In the rows, 128 means zero.
Each path below is one point turned by a fixed rotation once a step. After each direction that follows a path, write how fast that rotation turns it, in degrees each step (0 if it stays still).
Each turn is a multiple of 5 degrees from 10 to 175, or 0.
Each row of a path follows its step; steps can be skipped.
Rotation 1:
step 9: 112; 126; 120; 92; 98; 117; 116; 110; 137; 111; 122; 134; 123; 111; 122; 100; 124; 122; 116; 147; 145; 117; 141; 116; 115; 156; 135; 135; 138; 116; 117; 106; 100; 117; 142; 160; 88; 121; 108; 174; 133; 122; 150; 95; 132; 151; 134; 117; 102; 122; 110
step 10: 125; 148; 170; 143; 145; 175; 118; 139; 142; 129; 112; 146; 101; 134; 120; 128; 120; 137; 114; 148; 134; 144; 144; 137; 120; 127; 131; 137; 121; 148; 199; 132; 122; 127; 124; 135; 106; 123; 131; 108; 106; 100; 106; 138; 125; 125; 119; 142; 112; 140; 120
step 15: 111; 123; 112; 121; 138; 165; 134; 144; 112; 88; 101; 122; 151; 131; 124; 85; 123; 115; 102; 134; 147; 141; 153; 110; 117; 126; 114; 126; 118; 112; 144; 138; 134; 130; 129; 134; 117; 113; 116; 97; 91; 149; 132; 112; 125; 122; 92; 113; 93; 139; 133
step 18: 106; 111; 158; 151; 150; 158; 155; 119; 134; 160; 80; 139; 131; 123; 116; 136; 123; 116; 152; 152; 161; 135; 141; 135; 106; 132; 140; 114; 124; 144; 117; 133; 135; 150; 146; 149; 107; 139; 114; 120; 129; 136; 145; 143; 160; 145; 114; 151; 106; 139; 126
step 22: 153; 138; 142; 120; 119; 112; 99; 138; 136; 128; 108; 133; 119; 144; 128; 93; 111; 106; 140; 166; 121; 157; 111; 124; 110; 111; 144; 126; 136; 151; 114; 129; 113; 156; 127; 142; 118; 147; 138; 144; 140; 121; 127; 117; 152; 159; 142; 105; 104; 87; 158
step 26: 141; 139; 143; 124; 138; 144; 126; 160; 120; 126; 100; 128; 104; 108; 135; 115; 140; 151; 135; 139; 146; 157; 149; 127; 133; 150; 129; 153; 144; 132; 134; 125; 108; 147; 149; 137; 119; 112; 122; 129; 145; 119; 93; 119; 134; 141; 103; 167; 72; 123; 100
step 28: 125; 134; 132; 113; 110; 152; 138; 126; 150; 118; 83; 135; 117; 116; 131; 127; 143; 100; 106; 130; 144; 119; 76; 138; 129; 126; 136; 157; 122; 112; 146; 130; 151; 134; 167; 138; 99; 133; 114; 110; 134; 146; 107; 84; 138; 136; 126; 113; 117; 128; 136
step 30: 93; 140; 123; 124; 143; 126; 124; 160; 151; 125; 119; 160; 124; 132; 111; 97; 112; 105; 135; 177; 107; 138; 105; 116; 132; 145; 116; 135; 126; 147; 135; 117; 113; 102; 145; 109; 124; 123; 123; 138; 117; 90; 105; 109; 129; 160; 127; 103; 125; 140; 115
134; 134; 122; 125; 122; 138; 130; 139; 130; 141; 129; 133; 134; 121; 132; 128; 127; 123; 129; 132; 133; 130; 121; 126; 117; 130; 127; 133; 130; 131; 121; 124; 127; 125; 125; 125; 122; 120; 129; 127; 124; 130; 124; 132; 128; 123; 135; 135; 130; 122; 129  175
129; 131; 134; 139; 129; 120; 129; 123; 113; 131; 123; 131; 131; 127; 131; 127; 128; 130; 122; 128; 122; 126; 125; 129; 129; 125; 114; 125; 124; 126; 127; 124; 128; 132; 134; 125; 124; 127; 132; 130; 123; 126; 133; 126; 134; 125; 138; 135; 122; 118; 128  20
136; 127; 119; 127; 133; 128; 122; 120; 128; 129; 131; 121; 127; 130; 124; 126; 127; 126; 126; 122; 134; 127; 134; 124; 117; 125; 127; 120; 125; 133; 122; 131; 128; 130; 119; 134; 131; 128; 128; 126; 126; 135; 127; 128; 135; 141; 134; 127; 116; 125; 127  160
120; 127; 132; 132; 126; 133; 126; 134; 115; 125; 134; 130; 131; 125; 124; 130; 130; 126; 128; 127; 129; 125; 128; 125; 122; 135; 130; 118; 131; 130; 124; 120; 134; 119; 127; 138; 131; 124; 132; 136; 128; 125; 127; 127; 135; 126; 116; 129; 123; 133; 132  125
128; 132; 124; 122; 126; 130; 137; 127; 127; 113; 131; 121; 134; 132; 129; 134; 130; 126; 121; 127; 123; 131; 117; 128; 132; 129; 125; 122; 131; 130; 125; 126; 128; 128; 129; 127; 130; 131; 122; 129; 127; 132; 123; 130; 123; 134; 134; 142; 130; 136; 134  85
121; 137; 126; 125; 126; 128; 133; 131; 126; 134; 126; 125; 133; 131; 134; 135; 133; 134; 131; 120; 125; 131; 132; 127; 126; 123; 138; 128; 139; 125; 143; 127; 126; 127; 124; 126; 132; 131; 132; 134; 124; 126; 120; 124; 131; 133; 132; 127; 123; 119; 130  115
123; 125; 128; 132; 127; 135; 130; 134; 130; 123; 128; 122; 131; 131; 117; 129; 127; 135; 137; 135; 133; 138; 124; 124; 138; 125; 122; 129; 125; 130; 128; 123; 134; 128; 120; 129; 125; 134; 126; 125; 131; 123; 129; 136; 131; 129; 127; 129; 123; 113; 125  95
129; 132; 133; 134; 127; 130; 127; 124; 122; 133; 122; 129; 129; 137; 134; 126; 121; 131; 127; 136; 128; 129; 124; 127; 131; 126; 141; 124; 128; 118; 116; 131; 123; 128; 125; 132; 123; 127; 120; 129; 138; 129; 120; 123; 131; 134; 124; 132; 131; 127; 124  170
Rotation 2:
step 3: 131; 110; 143; 100; 116; 106; 128; 122; 135; 122; 131; 138; 148; 116; 142; 113; 136; 104; 119; 121; 115; 112; 135; 137; 152; 133; 108; 115; 136; 143; 118; 136; 117; 146; 107; 100; 136; 122; 143; 149; 95; 118; 124; 160; 180; 151; 126; 120; 100; 116; 103
step 9: 163; 136; 142; 106; 140; 123; 120; 123; 143; 124; 119; 120; 136; 155; 139; 111; 140; 107; 123; 110; 170; 109; 117; 126; 103; 110; 139; 117; 171; 136; 117; 144; 155; 118; 118; 118; 135; 137; 161; 117; 135; 125; 101; 151; 127; 140; 109; 132; 106; 131; 114
step 14: 144; 120; 121; 120; 136; 122; 106; 137; 140; 167; 143; 122; 93; 116; 157; 127; 137; 123; 141; 122; 122; 90; 114; 123; 141; 130; 113; 123; 123; 130; 126; 121; 146; 123; 127; 98; 107; 149; 171; 133; 126; 109; 111; 159; 155; 130; 134; 128; 147; 133; 99
step 20: 132; 125; 146; 135; 142; 112; 120; 115; 123; 130; 131; 114; 137; 136; 134; 150; 121; 135; 83; 124; 150; 100; 114; 139; 108; 89; 112; 121; 127; 137; 140; 119; 126; 134; 104; 108; 123; 97; 136; 125; 100; 128; 111; 145; 155; 143; 136; 133; 111; 126; 80
step 23: 146; 141; 130; 101; 91; 134; 132; 149; 119; 123; 132; 123; 104; 117; 112; 129; 132; 109; 100; 115; 131; 91; 121; 128; 104; 123; 102; 145; 136; 128; 145; 128; 132; 104; 107; 121; 132; 110; 164; 135; 105; 131; 146; 149; 106; 105; 151; 111; 113; 132; 112
step 28: 123; 146; 150; 120; 112; 93; 128; 116; 127; 150; 136; 111; 114; 129; 96; 121; 113; 134; 132; 146; 130; 118; 146; 126; 147; 103; 132; 133; 102; 128; 94; 131; 154; 116; 94; 128; 161; 130; 163; 129; 129; 139; 141; 171; 134; 117; 121; 125; 124; 139; 115
step 29: 106; 123; 130; 108; 121; 130; 132; 152; 111; 131; 125; 135; 151; 134; 146; 114; 115; 119; 103; 127; 141; 113; 135; 164; 143; 116; 126; 124; 159; 170; 135; 162; 113; 129; 136; 112; 146; 103; 129; 128; 141; 137; 169; 160; 128; 126; 115; 111; 119; 112; 107
step 30: 142; 123; 133; 106; 162; 130; 95; 150; 118; 109; 115; 120; 106; 99; 143; 126; 113; 94; 131; 152; 126; 133; 97; 146; 139; 126; 116; 156; 121; 114; 141; 122; 107; 125; 138; 100; 130; 100; 131; 149; 128; 124; 100; 142; 154; 131; 120; 124; 115; 139; 115
129; 135; 137; 133; 123; 135; 130; 132; 123; 124; 120; 129; 129; 127; 135; 123; 140; 135; 122; 119; 135; 135; 122; 120; 127; 127; 121; 122; 122; 124; 130; 130; 135; 125; 128; 133; 131; 128; 131; 126; 121; 127; 125; 122; 125; 123; 125; 127; 123; 129; 125  25
125; 127; 126; 130; 128; 130; 121; 120; 133; 138; 133; 133; 131; 119; 127; 124; 131; 126; 124; 133; 135; 135; 121; 128; 128; 121; 132; 125; 131; 126; 124; 129; 135; 124; 121; 123; 135; 123; 116; 126; 129; 137; 127; 133; 122; 131; 122; 133; 122; 122; 132  40
132; 128; 118; 127; 136; 125; 127; 132; 133; 131; 125; 131; 127; 130; 128; 124; 134; 123; 134; 123; 130; 124; 120; 130; 133; 126; 127; 130; 125; 127; 119; 131; 122; 115; 138; 130; 117; 126; 132; 128; 132; 128; 121; 126; 117; 127; 130; 130; 121; 131; 132  85
135; 126; 138; 129; 128; 131; 136; 131; 132; 132; 130; 127; 142; 128; 126; 129; 126; 128; 123; 139; 122; 129; 134; 136; 137; 123; 127; 121; 128; 129; 128; 128; 136; 123; 131; 131; 121; 123; 128; 135; 130; 131; 129; 121; 131; 123; 133; 131; 122; 132; 122  85
129; 121; 132; 132; 119; 127; 130; 128; 124; 130; 125; 132; 131; 134; 129; 130; 132; 131; 141; 133; 130; 129; 134; 130; 125; 126; 126; 130; 129; 120; 133; 126; 125; 137; 138; 121; 127; 125; 125; 132; 126; 133; 116; 138; 125; 123; 127; 124; 120; 122; 129  80
134; 119; 129; 130; 129; 131; 126; 134; 128; 117; 127; 130; 125; 126; 127; 123; 127; 130; 124; 130; 125; 131; 119; 131; 123; 119; 128; 133; 135; 123; 137; 127; 120; 123; 129; 128; 129; 139; 125; 137; 137; 130; 137; 128; 124; 119; 126; 132; 128; 123; 125  100
